Rotation paths and how fast each direction turns (degrees each step)
Each turn is a multiple of 5 degrees from 10 to 175, or 0.
Each row of a path follows its step; steps can be skipped.
path 1
step 1: [-0.39  0.64  0.27 -0.50  2.18  0.14 -2.02 -0.28  0.46  0.09 -0.33  1.54
  0.02 -2.27 -0.46 -0.45  0.65  2.53 -1.41 -1.41  2.89 -1.91  2.07 -0.10
  0.64 -0.35  0.96 -0.72  1.65  2.79  1.75  3.17  4.03 -0.72  0.84  1.59
 -2.50 -1.11]
step 3: [ 0.20 -0.75  1.16 -2.75  1.17  1.44 -1.49 -1.20 -0.87 -0.19  1.50  1.59
 -0.43  1.36  1.11  1.56 -4.90 -0.77  0.87  2.28  1.48  0.25  0.01  0.27
  2.98 -1.05  1.00 -0.56 -0.43  1.93  1.76 -0.90  0.94 -1.97 -1.00  2.64
  2.36 -0.29]
step 4: [ 0.22 -1.41  1.66  2.30 -0.24 -1.77 -0.87 -0.89 -0.19  1.55  1.46  0.19
 -1.67 -1.03  2.64 -2.43 -0.02 -1.19  1.96 -2.72  0.44  0.70  1.45 -2.39
 -0.91 -0.23 -2.12  2.78 -1.56 -0.13  0.92  0.81  1.47  1.92 -3.08  0.87
 -1.31  2.91]
step 6: [ 1.73 -0.95 -1.68 -0.01 -0.45  1.16 -0.15 -0.43  1.91  2.80 -0.35  1.87
  2.64 -0.30  1.43  1.92  0.77 -0.21  0.01 -0.71  2.82 -2.54 -0.25 -0.27
  0.45  0.55  0.93  2.43 -0.88 -3.32  0.46  3.32  1.55 -2.42 -0.49 -0.89
  1.73  2.14]
step 7: [ 1.73  1.44 -0.38 -2.54  0.24 -0.96 -0.59  0.03 -1.80  1.00 -1.90 -0.52
 -0.83 -3.91  1.50  1.59  1.12 -0.22 -0.47  1.92  0.80 -1.76 -0.64  0.65
  0.32 -1.56 -0.74  1.67  3.27  1.84 -0.70 -0.95 -0.12  5.00 -0.70  1.06
 -0.14  0.57]
step 9: [ 3.44 -1.07  0.54  1.44  0.42  0.16 -1.45 -0.12 -1.65 -2.10  2.20 -0.87
 -0.07 -1.54 -2.69  0.49 -3.28  1.05 -0.91  1.44  0.40 -1.93 -2.27 -2.20
 -0.86  0.12 -1.70  2.85 -0.36 -1.59  2.83 -0.62 -1.89  0.59  0.31  1.15
  0.12  1.93]
step 10: [-2.74  0.39  1.23 -2.16  2.54  0.81 -0.48 -3.02 -0.07 -0.14  1.07  3.29
 -1.10  2.05  2.32 -0.15 -1.78  0.05  2.02  0.01  0.10 -2.12 -0.96 -3.32
 -0.35  0.54  1.10  1.87  0.68  1.81 -3.00 -1.35  0.83 -0.15 -0.94  0.65
  0.69 -0.31]
step 11: [-1.24  1.25  0.24 -1.13  1.71  0.60 -1.45  0.58 -1.12 -2.09  0.90 -0.48
 -0.15 -3.70  1.58 -1.97  1.79 -1.70  1.06 -2.07  0.81  1.41  1.15  0.32
  1.52  1.99 -2.18  1.20 -1.65 -3.94  1.50  0.71 -1.12 -0.84 -2.00  0.05
 -0.93  2.75]
step 12: [ 0.73 -1.98  0.22 -0.80  4.96 -1.55 -1.08  1.94  1.19  1.90 -0.71  2.11
 -0.65  0.68 -1.19 -0.60 -1.45  2.49 -0.09  0.46 -0.41 -1.25  0.31  2.26
  1.71 -2.37 -0.26  1.14  2.68 -1.78 -2.81  1.70 -0.62  0.12  1.68  0.33
  0.55  0.92]
Speeds:
[ 0.45 -0.35 -0.30 -0.05  0.75 -0.53  0.54 -0.36  0.19  0.24  0.29 -0.32
  0.26  0.52 -0.51  0.23  0.06  0.36  0.00  0.57  0.51  0.45  0.45  0.06
  0.11 -0.68  0.47  0.13 -0.04 -1.15  0.99 -0.66 -0.18 -0.56  0.66  0.45
  1.40  0.49]  120
[-0.29 -0.39  0.04 -0.13 -0.63 -0.65 -0.07  0.12 -0.59 -0.63  0.29 -0.90
  1.14  0.18  0.17 -0.44  0.44 -0.67 -0.33 -0.79  0.20 -0.50  0.10 -0.62
  0.30 -0.03 -0.71  0.28 -0.75  0.00  0.32  0.59 -0.24  0.76  0.37 -0.78
  0.87  0.49]  160
[ 0.05  0.61 -0.16 -0.71 -0.12  0.58  0.59 -1.08 -0.67  0.52  0.36 -0.28
  0.19  0.19  1.29  0.68  0.46 -0.83  0.26  0.20  0.21 -0.45 -0.42  0.32
  0.52 -0.25  0.03 -0.04 -0.07  0.07 -0.16 -0.54 -0.50 -0.12 -1.27  0.23
  0.53 -0.30]  100
[-0.03 -0.57 -0.45  0.48  0.37 -0.66 -0.11 -0.05  0.17  0.09  0.36 -0.03
  0.17 -0.71 -0.02  1.33 -1.26  0.18 -0.76  0.11 -0.32 -0.17 -0.21  0.59
  0.17 -0.13 -1.06 -0.15 -0.26  0.15 -0.15  0.61  0.10 -1.02 -0.70 -0.66
  0.38  0.01]  125
[-0.85 -0.38  0.22 -0.69  0.48  0.07 -0.16 -0.42  0.48  0.29  0.64  0.34
 -0.14  0.18 -0.66 -0.61  0.10 -0.31 -0.09  1.51 -0.08 -0.80 -0.07  0.91
  0.21 -0.07 -0.42 -0.33 -0.75  0.53 -0.43  0.07  0.42  0.77  0.63 -0.01
  0.41 -0.51]  155
[-0.83 -0.14 -0.42 -0.35  0.54 -0.42 -0.89 -0.27 -0.56  0.93 -0.64 -0.14
  0.53 -0.79 -0.01 -0.39  0.71  0.35  0.14 -0.52  0.61 -0.48 -0.46  0.33
 -0.08  0.54  0.21 -0.32  0.28 -1.10 -0.59 -0.51  0.42 -0.65  0.26 -0.68
 -0.19 -0.08]  65
[ 0.75 -0.25 -0.04 -0.55 -0.46  0.59  0.56 -0.15 -0.09 -0.34 -0.17 -0.08
 -0.52  0.54  0.00 -0.01 -0.04  0.57 -0.10 -0.05  0.87 -0.74  0.86  0.76
 -0.10  0.34 -0.82 -0.64  1.09  0.19  0.29 -0.40  0.47  0.12  0.05 -1.19
 -0.12  0.69]  60
path 2
step 0: [-2.49  2.33  1.13  1.88 -1.01  1.47  0.78 -1.01  1.74  1.22 -0.29  0.31
 -0.04 -1.27  1.07 -0.83  1.26 -1.07  1.89 -1.21  0.64 -0.25  2.07  1.09
 -2.68 -2.91  0.88  0.85 -2.70 -2.23  1.58  0.32 -1.34 -1.13 -0.57  0.09
  2.16  1.90]
step 2: [ 0.49  2.48  0.07  1.82  0.10  0.49  0.12 -0.59  3.17 -1.12  1.21  1.78
  1.29 -1.58 -0.85  1.29 -0.51 -1.66  0.03  0.71  2.39  1.28  2.27 -0.95
 -0.65 -0.50  1.32  0.93  3.72 -1.72 -0.39  0.17  2.51  1.11  1.89 -2.07
 -0.72  0.85]
step 3: [ 1.02 -1.89  0.65 -0.79  0.55  3.09  1.23 -1.45  0.25  1.89 -1.29 -0.93
 -0.46  2.71 -0.93 -1.90 -0.42 -0.26  0.72  2.38 -0.83 -0.94 -0.79 -0.61
 -2.77 -0.05 -1.76  0.64 -0.08 -1.55  2.58  0.67 -1.44 -1.32 -2.40 -1.49
  1.68  1.73]
step 4: [-1.32 -0.26 -1.54  0.36  0.70 -3.22 -1.26 -3.14 -0.38  1.74  2.30 -0.71
  0.19 -2.62 -0.51  0.21  0.97 -1.10  0.77  1.32  0.16  2.60 -0.53  1.82
  0.73  2.17 -1.47 -0.48  1.75 -0.15 -0.24  1.89  2.50 -1.44  1.09  1.87
  1.47 -0.86]
step 5: [ 1.82  2.93 -0.88 -2.61 -0.88  0.48  0.14 -0.46  0.22 -3.09 -1.78 -0.36
  1.90  1.65  1.73  1.22 -1.94 -1.17 -0.39  1.68  1.92 -1.84 -1.67  0.00
  0.69  1.24 -0.40  0.46  1.49 -1.32 -1.52 -0.63 -0.05 -0.90 -0.44 -2.41
 -0.09  2.88]
step 6: [-1.93 -0.10 -2.15 -1.50  1.53  1.01  1.16  0.44 -1.24  2.56  1.94 -2.12
 -1.93  0.23 -2.22 -0.20 -0.21 -2.45 -0.30  2.54 -0.34  2.08  0.30  0.57
 -2.61 -0.11 -0.30  1.90 -0.17  1.57  0.20 -0.82 -2.66  1.63  0.57 -1.32
  0.98 -2.18]
step 7: [ 2.54  2.80 -0.29  0.92 -0.21 -2.53 -3.14 -1.92 -0.47 -0.74 -0.41  0.27
  0.67  0.34  2.48  0.34  1.41  0.71 -0.32  2.42 -2.57 -0.21  0.33  1.22
 -0.68  1.37 -2.30 -1.79 -2.53  0.79 -0.73 -1.07  1.93  0.65 -1.36  1.36
  1.01  0.28]
step 10: [ 1.84 -2.11  1.91  0.65 -0.96 -0.28 -0.93 -0.78 -1.70  0.71 -0.49 -0.81
  0.28 -1.36 -0.71  0.52 -0.81 -1.11 -1.83  0.54 -2.75  0.85 -0.14 -1.99
  0.58 -0.60 -1.84 -0.99  0.44  3.91  0.82 -0.73  2.88  1.72 -1.01  0.43
 -3.19  1.52]
step 12: [-0.49 -1.85  2.69 -1.71  0.27  1.21  3.19  1.80 -1.60  2.08 -1.61  0.14
  0.27  0.10  0.06 -0.49 -0.91  1.09 -0.82  0.25 -1.13  0.89  0.27  0.50
  0.56  0.67 -3.32 -2.35 -0.28  1.01 -0.69  2.00 -2.52 -2.06  0.91  0.33
  0.65  2.43]
Speeds:
[-0.65 -0.40 -0.14 -0.64 -0.60 -0.93  0.60  0.03  0.68  0.60 -0.29  0.23
 -0.17 -0.80 -0.15  0.55 -0.09 -0.79 -0.08 -0.10  0.78  0.92  0.72 -0.15
 -0.14 -1.08 -0.18 -0.29 -0.22  0.83  0.12  0.54  0.23  0.65  0.25  0.02
  0.39  0.43]  175
[ 0.69  0.52  0.60 -0.81 -0.13  0.09  0.51  0.18  0.40  0.02 -0.53  0.59
  0.44  0.58  0.23 -0.34 -0.63 -0.13 -0.06  0.12  0.04 -0.14 -1.34 -0.97
  0.05  0.39 -0.39 -0.42 -0.91  0.78  1.04  0.47 -0.19 -0.18 -0.29  0.29
 -0.14  0.33]  160
[ 0.60  0.55  0.13 -0.04  1.07  0.20  0.93 -0.86 -0.06 -0.89  0.08  0.31
  0.64 -0.78 -0.14  0.44  1.17 -0.01 -0.80 -0.16 -0.10  0.23  0.43 -0.10
  0.75 -0.69 -0.85  0.34 -0.05  0.16  0.13 -0.16 -0.41 -0.46 -0.33 -0.02
 -0.19 -0.01]  140
[ 0.25 -0.47 -0.67  0.32  0.86 -0.69 -0.32 -0.14  0.27  0.71 -0.03  0.34
 -0.40 -0.34  1.23 -0.92  0.02 -0.11  0.01 -0.66 -0.23 -0.06  0.07  0.23
 -0.39 -0.32 -0.80 -0.93  0.03 -0.85  0.95 -0.40  0.05 -0.05 -0.85  0.08
  0.24  0.02]  95
[-0.46  0.91 -0.70 -0.53 -0.45  0.09 -0.64 -0.66 -0.38  0.61  0.97 -0.50
  0.23 -0.30  0.05 -0.56 -0.41  0.48 -0.47 -0.98  0.59 -0.37 -0.06 -0.15
  0.20 -0.26  0.24  0.14  0.43  0.78  0.11 -0.23 -0.61 -0.23 -0.26 -0.17
 -0.83  1.00]  85
[-0.27  0.55 -0.06 -0.75  0.67 -1.37  0.87  0.12 -0.66  0.10  0.69 -0.15
  0.18  0.56 -0.20 -0.06  0.04  0.15  0.10  0.02 -0.81 -0.36 -0.64  0.07
 -0.19 -0.69  0.29  0.08 -0.72 -0.83 -0.43 -0.49  0.25  0.64  0.81 -0.13
  0.11  0.60]  45
[-0.31 -0.05 -0.87  0.27  0.44  0.81 -0.24  0.43 -0.33  0.34 -0.34  1.02
  0.73  0.38  0.82  0.65  0.13 -0.08  0.10 -0.27 -0.11  0.57 -1.07 -0.52
 -0.32 -0.73 -0.26 -0.25  0.94  0.27 -0.82  0.04 -0.31  0.11  0.81 -0.40
 -0.02 -0.09]  100
path 3
step 0: [-0.27  1.78  1.67  1.33 -1.19 -1.52 -2.19 -0.77  2.46  1.15  1.66 -0.88
  0.95 -0.03 -2.20  1.81  0.79  2.07 -0.15  1.23  0.03  0.22 -1.57  0.03
  0.58  0.51  4.64  0.59 -1.50  1.10  2.22  0.51 -0.10  1.63 -2.10  1.82
 -2.29 -2.10]
step 2: [ 2.65 -1.17 -3.17 -2.38  1.46  0.58 -1.72 -0.84 -3.31 -0.86 -1.84  0.84
  0.39  1.76  1.28  0.85  1.18 -2.60  0.23 -0.63 -1.81 -1.15  1.92 -2.28
  2.32 -0.46 -1.69  0.01 -0.17 -2.20 -0.84  0.69  1.48  0.84 -0.89 -1.00
  1.53  1.69]
step 3: [ 0.10 -0.67 -0.08 -0.64 -0.39 -2.00  0.16 -0.46  3.73  2.17  0.78  2.58
  0.65  0.26  0.53  1.42 -1.42 -0.34 -3.24  2.69 -2.23  0.56  0.37  0.55
  0.59  1.67  1.74  0.50  2.11 -1.89  4.13 -0.17  1.76  0.63  0.66  1.46
 -0.05 -0.97]
step 4: [-2.41  0.46  1.97  1.40 -3.10 -1.51 -0.52  1.50 -0.76  2.08  0.23 -3.72
 -1.07 -1.23 -1.32 -0.20 -0.64  2.02  0.02 -0.79  2.19 -2.93  0.73  0.51
 -0.47  0.07  3.06 -1.03 -0.57  1.84 -0.85 -0.66  2.44 -1.12  0.18  1.10
 -2.71 -0.52]
step 7: [-1.56  0.43 -2.28 -1.43 -1.53 -1.81  1.68  1.08  0.28  1.74 -0.62  0.65
 -1.82  0.53 -0.74  0.82 -0.91  1.51 -2.34  1.76  1.41  1.12  2.82 -0.04
 -0.76  1.25 -0.12  0.48  2.55  0.32  0.13 -0.94  5.46 -1.49  1.64  0.96
 -1.70  0.20]
step 8: [ 0.06 -0.64  4.62 -0.45 -1.10 -0.77 -2.00  0.87 -1.23  0.27  0.89 -2.09
  1.24 -1.14  2.33  0.41  0.47  0.34 -0.44  0.16  0.57 -3.22 -2.63  0.74
  1.81 -1.31 -0.17 -0.48 -3.25 -0.30  0.32 -1.23  3.29  0.79  1.90 -0.83
 -1.23  1.12]
step 9: [-1.87 -1.26  1.24  0.65  0.68  0.55 -0.87 -2.22 -0.53  0.31 -0.20  0.25
  0.98  0.13  1.87  0.46 -1.93 -0.56  0.95  1.01 -1.15 -1.68 -0.52 -2.11
 -1.80  3.14  1.99 -0.02 -2.11 -1.69 -1.34 -0.04 -5.79 -0.14 -1.49  1.13
  0.65 -1.03]
step 10: [ 1.86 -0.10 -2.74 -1.06 -0.92 -0.94 -0.55  1.15 -1.88 -0.13  2.70  0.48
 -3.37  1.44 -1.64  0.15  2.62 -0.27  0.92 -0.83  1.56  1.47  2.17 -1.13
 -2.55  3.52 -0.36  0.86  3.22 -0.23 -0.87  1.33  0.01 -1.06 -0.21  1.36
 -0.10 -0.29]
step 12: [-0.68 -2.65  2.90 -0.47 -0.24 -1.08  1.55  0.73  2.15  1.82 -1.19 -0.50
  0.72 -0.24  1.02  0.98 -2.46 -1.95  0.18  2.52 -1.17 -3.57 -1.01 -0.92
 -2.28 -1.31 -0.77  0.00 -3.03 -0.60 -0.32 -3.42 -0.51 -0.54 -0.34 -0.57
 -0.80  1.55]
Speeds:
[-0.64 -0.55  0.44  0.05  0.45 -0.23 -0.22  0.25  0.49  0.25 -0.63 -0.35
  0.29 -0.60  0.81  0.87 -0.68  0.10 -0.19 -0.51 -0.47 -0.64  0.15  0.56
 -0.52 -0.01 -0.33  0.45  0.02  0.16  1.00  0.82  1.02 -0.48  0.01  0.44
  0.49  0.85]  80
[ 0.56 -0.98  0.82 -0.45 -0.51  1.14 -0.03 -0.42  0.28 -0.52 -0.01 -0.09
  0.53  0.03  0.07  0.05 -0.66 -0.51 -0.05  0.08  0.30  0.59  0.05 -0.93
 -0.03 -0.36  0.56 -0.21 -0.07 -0.25 -0.26 -0.54  0.33  0.23 -0.71  0.46
  1.36  0.46]  110
[-0.54  0.03  0.15  0.43  0.55 -0.19 -0.34 -0.44  0.27 -0.99  0.29  1.10
 -0.37 -0.93  0.50 -0.33  0.29 -0.88  0.19 -0.14 -0.25 -0.49  0.30 -0.11
  0.76  0.30  0.23 -0.22 -0.52  0.05 -0.32 -0.34  0.35  0.67 -0.17 -0.95
 -0.28  1.15]  115
[-0.29  0.14 -0.72  0.58 -0.85 -0.03 -0.12 -0.25  1.01  0.82  0.85  0.72
  0.16 -0.47 -0.30  0.03  0.47  0.86  0.27 -0.51  0.70  0.38  0.16 -0.45
 -0.24  0.00  0.33  0.64  0.59 -0.72  0.34  0.18  0.97  0.58  0.16 -0.33
  0.42 -0.08]  100
[ 0.58 -0.48  0.32  0.04  0.10 -0.17  0.29 -0.48  0.02  0.60 -0.96 -0.13
  0.00 -0.34  0.26 -0.92 -0.03 -0.41 -0.42 -0.03  0.55 -0.10  0.99 -0.50
  0.26 -0.01 -0.67  0.95 -0.08  0.50  0.85 -0.72 -0.04  1.05  0.80  0.31
 -0.45 -0.42]  80
[-0.85 -0.57 -0.24 -0.08  0.69  0.16  0.37 -0.18  0.44  0.47  0.42 -0.22
 -0.28 -0.49 -0.87 -0.47 -0.82 -0.70  0.76  1.13  0.12 -0.56 -0.13  0.73
  0.13  0.04  0.54  1.19  0.52 -0.05 -0.44 -0.21 -0.23 -0.19 -0.39  0.26
  0.18 -0.40]  125
